In the rows, zero is written as 128.
One hidden turn or mirror swaps the rows below in pairs. Which row is each named row swapped with?
The rows were stretched afterwards, more along some directions than others.
viv: [159 155 116 130 147 101 122 144 104 153 115 131 142 134 155 120]
Kol: [137 134 111 135 145 149 141 115 110 134 139 130 123 164 144 101]
duz: [129 137 132 115 125 119 112 160 120 116 142 141 148 127 141 134]
ketu: [149 155 122 117 119  89  92 165 111 127 131 119 158 131 155 112]
Bapip: [136 146 110 125 127 142 126 137  96 139 145 124 115 175 148 113]
niler: [131 130 110 123 134 156 146 128 133 145 121 133 122 146 140 125]
lav: [141 119 126 123 116 112 127 140 114 147 112 133 142 127 116 126]
Bava: [151 139 140 142 157 127 124 153  86 123 129 120 141 171 117 130]
Pilut: [120 125 117 143 136 161 135 142 122 134 137 135 112 173 120 125]
ful: [174 127 125 145 152 109 120 160  89 156 126 114 127 152 117 128]
Gafib: [133 136 105 123 146 150 124 159  97 140 147 133 112 160 140 108]
ganep: [141 152 117 108 139 140 134 160 112 128 140 129 129 138 141 100]
vudut: [145 143 110 128 134 156 143 126 117 146 148 134 119 140 142  90]
Ves: [137 128 134 124 153 155 130 148 112 119 138 130 120 160 102 137]
mosa: [131 132 135 120 125 146 135 137 122 104 140 144 125 149 118 115]
Nabin: [167 137 129 118 175 116 128 146 123 146 116 116 116 141 131 133]
kopos: [155 141 139 112 143 116 121 145 122 138 114 117 124 162 131 149]
lole: [147 157  99 136 129 107 108 166  88 161 142 115 140 146 168  94]
Dotip: [171 146 143 119 165 117 123 173  88 124 122 121 166 131 116 116]
Feve: [131 122 127 136 141 155 146 130  96 117 133 134 136 163 121 109]
rigiz: [149 128 108 140 163 154 135 116 134 151 135 133 105 146 142 131]
kana: [143 127  97 129 148 132 123 145 100 162 134 121 112 140 148 121]
beko: [152 134 109 129 117 133 133 141 106 150 128 140 134 161 117 100]
roko: [142 138 129 133 138 117 111 174  80 127 134 128 143 148 115 104]
vetob: [142 111 117 129 135 142 141 133 123 149 118 134 107 150 102 133]
Mopor: [168 145 118 141 143 124 123 171  80 146 149 108 124 142 139 100]
milek: [137 124 118 146 102 124 122 137 111 153 135 128 135 147 129 113]
gerop: [152 162 119 122 153 104 116 149 105 126 129 126 149 179 128 129]
mura: [137 127  96 149 144 153 138 116 115 161 130 143 105 193 133 111]
sagor: [140 137 122 114 120 100 106 138 129 134 117 131 147 132 135 124]
Fatog: [134 148 122 121 129 137 114 169 105 122 149 131 133 135 120 110]
lim: [131 138 113 136 133 153 127 149 116 133 132 142 135 133 134 119]
suba: [138 143 117 138 164 121 106 147 111 138 131 118 135 168 145 127]
navo: [165 143 141 132 150 106 125 162 106 144 120 117 124 142 127 135]
Muf: [146 136  86 129 139 125 136 123 120 170 131 123  98 175 139 128]
mazom: [172 146 142 120 156  94 101 154 130 135 115 121 149 118 135 152]
Bamep: [179 143 135 126 147 110 120 185  79 156 127 108 153 137 128 114]
poned: [141 153 114 120 115  96  89 159 115 127 139 123 147 140 160 111]
Gutu: [160 117 122 136 120 126 140 151 115 164 131 131 142 113 130 116]
Vami: [134 141 101 129 134 161 144 120 117 147 150 137 113 144 149  88]
nem: [146 121 130 133 145 155 142 160  86 134 139 111 119 155 114 107]
gelok: [176 146 133 130 150 125 139 155 103 153 119 119 127 106 140 126]

Swapped with mazom: rigiz
Swapped with roko: nem
Swapped with suba: Nabin

One hidden turn or mirror swaps the rows below in pairs. Which row is each named row swapped with?
The rows were stretched afterwards, more along some directions than others.
lofa: [ 92  99 133 121 145 130 145 139 136 143 118  95 120  98 101 142 151 130
 124 108 132 135 140 142 125 165 149 128 102 135 138 118 144]
defo: [101  94 151 142 155 134 133 130 121 140 144 118 156  91 163 126 137 115
 122 113 136 117 108 145 104 117 154 139 114 130 131 128 135]
Lera: [108 124 152 110 131 109 180 135 154 140 115 134 124  83 127 137 128 120
 144 121 120  79 121 147 121 156 161 124 101 147 141 148 119]
Buza: [117 126 155 127 115 100 181 144 138 147  97 118 103 109 118 139 133 117
 159 109 118  99 149 170 145 177 160 136 101 148 150 107 113]
dola: [101 117 129 116 118 127 143 145 146 117 123 111 106 118 133 139 165 125
 133 123 149 113 149 157 133 155 141 128  80 124 111 107 135]
Kef: [123 112 131 137 124 138 137 139 103 163 122 108 111 138 113 118 125 112
 137 111 132 113 126 137 121 145 116 113 104 133 123 114 136]
zoko: [ 95 137 137 117 132 117 181 139 118 171 111 131  99  90  83 132 138 139
 134 122 110  98 155 135 122 157 141  97  85 158 123 137 114]
Zat: [103 120 149 115  98 105 177 160 150 129  89 110  94  95 100 131 162 125
 155  93 131  99 161 167 148 183 164 114  86 142 139 100  97]
fozef: [119 118 143 139 149 151 155 124 107 161 130 131 128  85 123 122 121 127
 100 119 123 119 149 133 126 125 115 126 104 163 130 141 143]
Bepin: [123 121 135 122 118 135 133 143  98 156 133 127 127 115 124 128 116 102
 138 106 130 107 120 143 119 145 112 113 109 146 136 120 132]
gimav: [114 116 132 132 124 121 160 159 120 168 123 105 102 139  73 120 132 126
 150 133 117  97 142 137 160 142 152 118  92 128 130 107 128]
vomef: [102 125 128 123 139 150 160 129 124 138 123 104  93 101  72 137 127 133
 114 115 113 107 166 131 161 152 125  97  91 152 117 133 124]
fev: [ 85 119 131 116 131 116 175 138 157 117 110 110 120  89 154 138 173 142
 132 117 140 122 171 152 121 161 167 138 104 126 154 114 111]
tek: [121 117 151 127 106 123 166 130 143 140  94 103 144 104 119 151 155 107
 166 105 126  96 122 161 134 136 168 119 107 155 139 105 127]
Siper: [135 135 120 111 129 116 173 119 123 149  92 109 109 105 116 127 136 135
 131 123 113  96 168 136 134 146 152 119 133 160 148 125 107]
fonob: [ 71  98 150 129 121 125 164 127 116 150  96 111 114  90  93 152 157 147
 147 110 136  91 162 146 123 167 140 122 108 145 154 119 135]
dokol: [113 113 129 130 141 107 157 139 105 154 109  97 127 117 132 111 156 126
 140 106 117 119 130 136 114 131 160 142 125 151 144  96 123]
Nupeb: [ 95 122 161 130 115 111 191 163 147 149 105 120 128  89 151 113 160 119
 142  95 119 142 138 174 124 153 143 131  97 160 148  98 114]
rugo: [120 116 165 140 124 116 156 114 136 142 110 130 128  72 106 154 125 128
 115 118 132 105 125 147 131 147 142 103 100 175 150 149 127]
bezi: [ 98 119 150 114 164 130 169 133 141 135 114 116 113  93 128 135 155 128
 120 121 106 110 100 151 131 131 155 157 138 141 132 122 112]
vele: [ 93  84 135 121 135 142 151 123 145 118 115  86 113  99 111 130 156 129
 140 107 144 106 140 133 121 162 153 116 105 131 145 127 133]
datud: [113 132 131 133 123 113 192 118 126 149  95 100 120  96 105 127 156 121
 156 113 110  88 156 138 146 151 173 111 108 164 143 116 122]
fuduf: [116 119  98 123 101 119 168 155 134 139  98  91 115 135 135 116 162 128
 154  89 139 123 156 147 139 154 155 128  98 136 154  95 125]
lezu: [ 84 128 135 127 107 121 187 165 136 145 113 110 102 122  89 134 137 118
 176 125 115  99 162 142 150 175 143 114  68 119 136 109 113]
Zan: [118 105 124 123 140 136 137 156 109 146 121 102 126 110 150 109 134 119
 106 105 142 123 132 140 120 126 137 140 121 147 143 106 125]
Nep: [137 135 139 116 110 121 152 155 139 131  70 122 141 124 124 126 129 112
 145 105 138 106 141 149 144 135 131 106  81 142 139 128 128]
povu: [100 108 136 115 102 118 174 160 150 137 100  98 111 119 105 108 166 118
 170 104 124 127 172 149 126 179 147 101  72 156 153 112 124]
nutor: [146 134 125 122 125 120 144 133 118 147 100 120 131 134 119 129 126 126
 134 126 129 102 140 119 139 126 149 111 141 140 124 122 138]
mabek: [119 110 145 137 106 107 174 125 121 156  87 111 122  81 138 133 151 120
 138  88 148 121 140 143 122 148 152 120 106 186 164 120 134]
dabus: [114 134 113 132 150 119 156 138 101 179 108 125  89 123 108 115 148 140
  98 115 128 107 150 129 139 136 125 135 104 151 128 105 116]
Zote: [127 125 139 128 123 132 155 148 120 168 115 130 100 125  90 126 110 116
 137 120 121  98 133 150 144 127 126  99  92 164 115 124 114]
fidad: [109 120 118 136 126 133 150 155 109 165 124 116 138 132 129 108 165 120
 128 113 123 137 156 140 138 132 128 121  90 146 140  90 127]
luse: [124 105 151 145 113 132 156 126 121 158 111 104 146  79 138 125 127  88
 128  94 137 122 135 161 122 150 152 110 100 176 164 123 123]
sav: [103 100 140 158 115 127 158 148 130 150 115 108 139 111 154 105 155 119
 149  99 145 145 136 159 117 138 150 114  87 138 136  89 130]
Kozif: [123 114 150 131 127 132 170 149 169 100  93 100 113  96 122 131 154 117
 161 112 115 128 140 158 130 146 162 128  72 130 139 124 132]
Per: [122 112 119 141 127 143 140 118 106 138 128 100 122 103 146 113 144 109
 117 105 139 120 146 135 122 131 146 122 114 160 148 117 131]
rar: [132 137 130 128 139 125 129 158 107 152 131 126 132 126 131 106 122 121
 117 113 131 117 112 137 133 123 131 137 120 143 118 106 122]
munep: [109 136 123 128 114 112 164 135  94 175 115 117 106 131 140 122 154 136
 126 108 124 121 163 137 140 172 135 137 122 148 147  76 102]
seg: [131 152 136 120 116 118 159 145 136 134  98 146 141 105 116 138 122  97
 163 123 122  86 136 155 158 131 160 120  90 141 138 146 127]
sosog: [104 101 177 143 146 135 140 128 122 158 144 128 136  91 107 127 115 114
 124 133 127  92 128 135 133 130 136 116 109 153 132 156 134]
pupu: [114 127 134 107 155 143 166 134 139 130 121 128 122  80 115 136 142 124
 129 129 109 113 125 134 118 132 136 136 103 156 119 152 143]
solor: [127 134 166 133 151 145 137 113 121 140 125 141 122  93 110 145 125 134
 104 128 119 114 139 125 134 128 124 127 108 139 126 156 143]
gel: [128 122 139 128 140 124 145 142 139 129 129 121 126 103 153 122 148 123
 119 119 118 136 143 150 122 155 147 131  94 142 142 120 127]
Puv: [121 159 121  94 131 117 167 139 135 135  99 139 121 112 100 154 141 125
 132 119 113  95 141 133 146 146 133 128 113 127 138 137 127]
Zizos: [128 124 123 133 152 137 157 151 120 152 110 101 126 118 148  95 127 116
 114 105 121 127 148 143 128 119 153 142 125 149 146 106 113]
laki: [127 139 133 134 124 117 185 122 121 169 123 141 115  88 106 134 141 128
 126 136 116  92 142 144 135 135 151 107 101 171 120 132 121]
fot: [103 105 137 129 100 110 167 159 145 130 100  89 106 120 109 121 162 129
 161 108 134 125 168 150 149 182 155 104  75 147 151  93 125]
zos: [136 132 124 127 102 118 147 146 142 118  59 108 127 131 116 142 147 119
 154 104 139 109 151 153 155 154 142 120 102 136 157 117 128]
tezep: [120 133 129 121 134 137 140 135 114 148 110 126 128 111 108 146 117 110
 117 117 130  79 129 130 149 119 134 119 106 128 134 150 130]
Suber: [125 103 146 143 145 132 163 137 115 160 122 111 128 105 115 114 129 114
 128 110 113 118 128 149 154 136 149 138 114 177 147 101 120]
piz: [101 118 142 142 124 108 180 139 135 142 115 109  88 102 103 133 145 128
 159 119 121  95 151 163 159 173 174 120  93 135 135 100 117]
podi: [ 96 107 163 137 104 129 189 154 139 160  95 119 113  95  91 145 138 113
 167 102 137 101 155 143 157 163 149 130  88 139 161 123 122]
bofu: [126 138 145 143 138 139 142 142 101 167 121 149 126 100 104 132 120 119
 120 119 120 126 157 138 137 133 126 118  79 152 124 125 130]
bavo: [117 107 146 120 161 139 131 137 138 133 108 110 106  96  94 139 150 142
 103 107 121 133 136 130 128 136 123 117  87 148 121 141 162]
suku: [ 86 108 151 124 129 129 167 162 106 176 145 129 124  99 105 107 143 106
 132 127 127  89 131 152 157 143 156 121 110 161 138 105 108]
Ditos: [101 125 121 128 106 116 148 144 116 176 110 123 116 132  91 117 151 128
 137 121 137 104 158 129 142 161 144 107  91 144 143 106 115]
dap: [113 113 159 148 103 108 192 144 151 146  98 116 132  94 153 126 161 121
 164 120 134 126 160 152 128 159 173 130  87 145 182 113 122]
Fis: [109  99 149 124 145 127 131 148 126 135 126 121 117  98 114 133 137 136
 118 116 138  95 138 132 138 138 131 124 114 103 125 126 121]
nat: [129 124 160 117 100 122 166 146 140 137 110 122 121  98 119 133 107  96
 150 121 125  88 139 157 139 148 148 115 102 146 161 142 105]
kof: [ 98 118 155 129  99 110 180 129 121 156  97 132 108  91 100 151 165 127
 151 106 146 103 155 142 143 157 150 128  96 158 144 122 131]
modo: [103 126 153 129 106 105 186 135 135 165 117 142 107  88  84 156 140 137
 157 137 120  93 151 143 148 172 150 105  70 170 134 140 128]
gegip: [107 113 158 166 137 147 150 118 122 133 117 130 129 100 125 125 126 121
 141 135 122 106 131 150 155 134 137 129 110 144 150 141 136]
somi: [ 95 117 130 101 146  99 169 158 126 156  92 126 106 106 112 125 157 155
 121 119 134 111 142 144 128 146 146 135 108 154 120 116 119]
lefin: [123 163 133 116  98 114 186 155 129 152  82 137 111 111 117 122 146 126
 146  93 120 127 147 147 134 157 135 114  79 148 141 105 107]
lidem: [101 108 142 127 125 124 141 148 136 121 122 109 139 125 142 126 156 115
 159 104 132 110 139 160 129 135 156 121 120 106 128 103 133]
sor: [118 140 146 117 120 123 157 148 150 138  99 137 116  95 115 140 121 120
 116 119 129 111 156 155 144 150 144 125  91 149 145 131  98]
Dopor: [112 136 132 103 145 103 131 137 132 126 118 137 123 102 123 131 154 137
 112 122 128  97 134 156 128 124 165 128 115 138  97 126 124]
Venam: [ 82  99 155 140 117 113 181 154 147 136 104 102 124 100 115 142 167 121
 167  94 125 123 145 162 145 166 165 126  72 129 144  96 122]
Tate: [102 117 129 125 131 128 167 135 133 135 119 103  89 105  97 130 171 145
 139 113 109 135 175 136 141 182 149 123  83 153 147 105 132]
Tur: [121 137 155  95 113 106 208 171 143 151  83 136 101  90 108 130 140 112
 137 111 121 104 134 156 127 150 133 123  91 180 140 125 118]
zak: [123 137 135 117  97 109 159 134 148 137  90 135 102 114 103 148 151 135
 156 117 134 113 174 141 142 184 125 107  71 150 147 127 124]
zemuk: [116 139 139 110 118 111 173 145 136 152  93 134 101 130 100 127 132 117
 169 117 114  75 144 148 158 167 159 123 104 136 162 124 103]
kige: [110 121 131 123 146 114 163 145 113 166  95 119 105 103 113 124 150 151
 105 119 125 117 139 143 111 150 126 132 111 171 138 117 120]
lekis: [103 102 135 120 141 131 135 166 124 143 111 103 129 123 120 134 152 125
 111 107 136 139 143 138 123 114 120 129 106 125 133 112 140]
Dedod: [109 121 129 126 121 129 169 116 114 159 139 133 127  90 119 116 142 117
 148 131 127  78 146 134 140 159 166 125 106 171 153 138 131]
binuv: [ 83 108 148 108 147 107 150 158 140 127 106 113 134  99 148 125 162 129
 124  90 129 127 142 168 115 150 150 143 114 123 146  97 117]
Foze: [117 110 131 128 133 134 141 136 121 153  98 124 122 103  88 153 145 128
 119 105 136 106 124 133 147 136 143 132 109 137 146 127 141]
kerop: [ 93 106 134 124 138 124 137 146 137 135 113  96 144 110 150 121 165 131
 125  97 142 119 138 154 109 125 156 129 123 117 125 102 140]
sinob: [107 118 158 139 106  92 190 176 137 155 114 131 117 102 112 126 144 123
 165 116 143 106 130 155 158 149 139 131  70 144 140  93 122]
Nur: [125 139 118 107 132 126 182 158 144 141  97 112  98 126  86 111 154 123
 148 134 111 108 143 140 148 140 130 122  74 149 132 123 138]
kugem: [105 121 152 115 102 141 153 151 142 124 118 119 138  94 122 151 116 107
 149 114 149 101 149 149 151 150 153 107 114 133 145 123 112]
bapa: [ 81 110 138 127 118 113 176 120 135 138 109 111 109  99  98 133 167 142
 152 118 135 101 175 133 143 179 150 113  91 141 147 130 143]
Lol: [110 121 141 141 125 121 157 138 114 156 142 130 138 106 136 120 117 101
 155 143 119  76 142 149 137 141 166 129 106 139 134 127 113]
lezup: [119 119 128 125 154 129 149 143 132 142 133 101 109 115 122 102 144 139
 101 115 101 120 147 150 127 142 136 114  93 157 129 123 123]
sab: [118 120 129 135 126 121 165 150 121 170 113 116 121 125  90 128 125 116
 139 111 115  98 123 140 154 128 140 106  95 151 110 110 127]
dol: [ 83 126 143 125 108 104 165 128 128 134 103 133 112  91 114 140 158 124
 158 114 147 104 169 140 130 180 159 114  86 134 154 134 117]
dig: [ 96 122 159 138 130 118 199 161 127 159 124 126 118  98 153 109 150 119
 147 102 114 127 130 169 120 142 148 140 107 147 144  91 108]
fem: [105 113 105 126 105 110 163 160 114 153 101  87 114 128 131 127 169 123
 135  84 149 136 155 143 124 153 145 121  96 142 140  75 125]

Swapped with lefin: Dopor
Swapped with fot: Zan
Swapped with kugem: suku
Swapped with datud: pupu
Swapped with Nur: Siper
Swapped with Puv: laki
Swapped with bezi: tek
Swapped with somi: Nep
Swapped with Fis: sinob
Swapped with dol: bofu
Swapped with munep: dola
Swapped with lezu: Lol

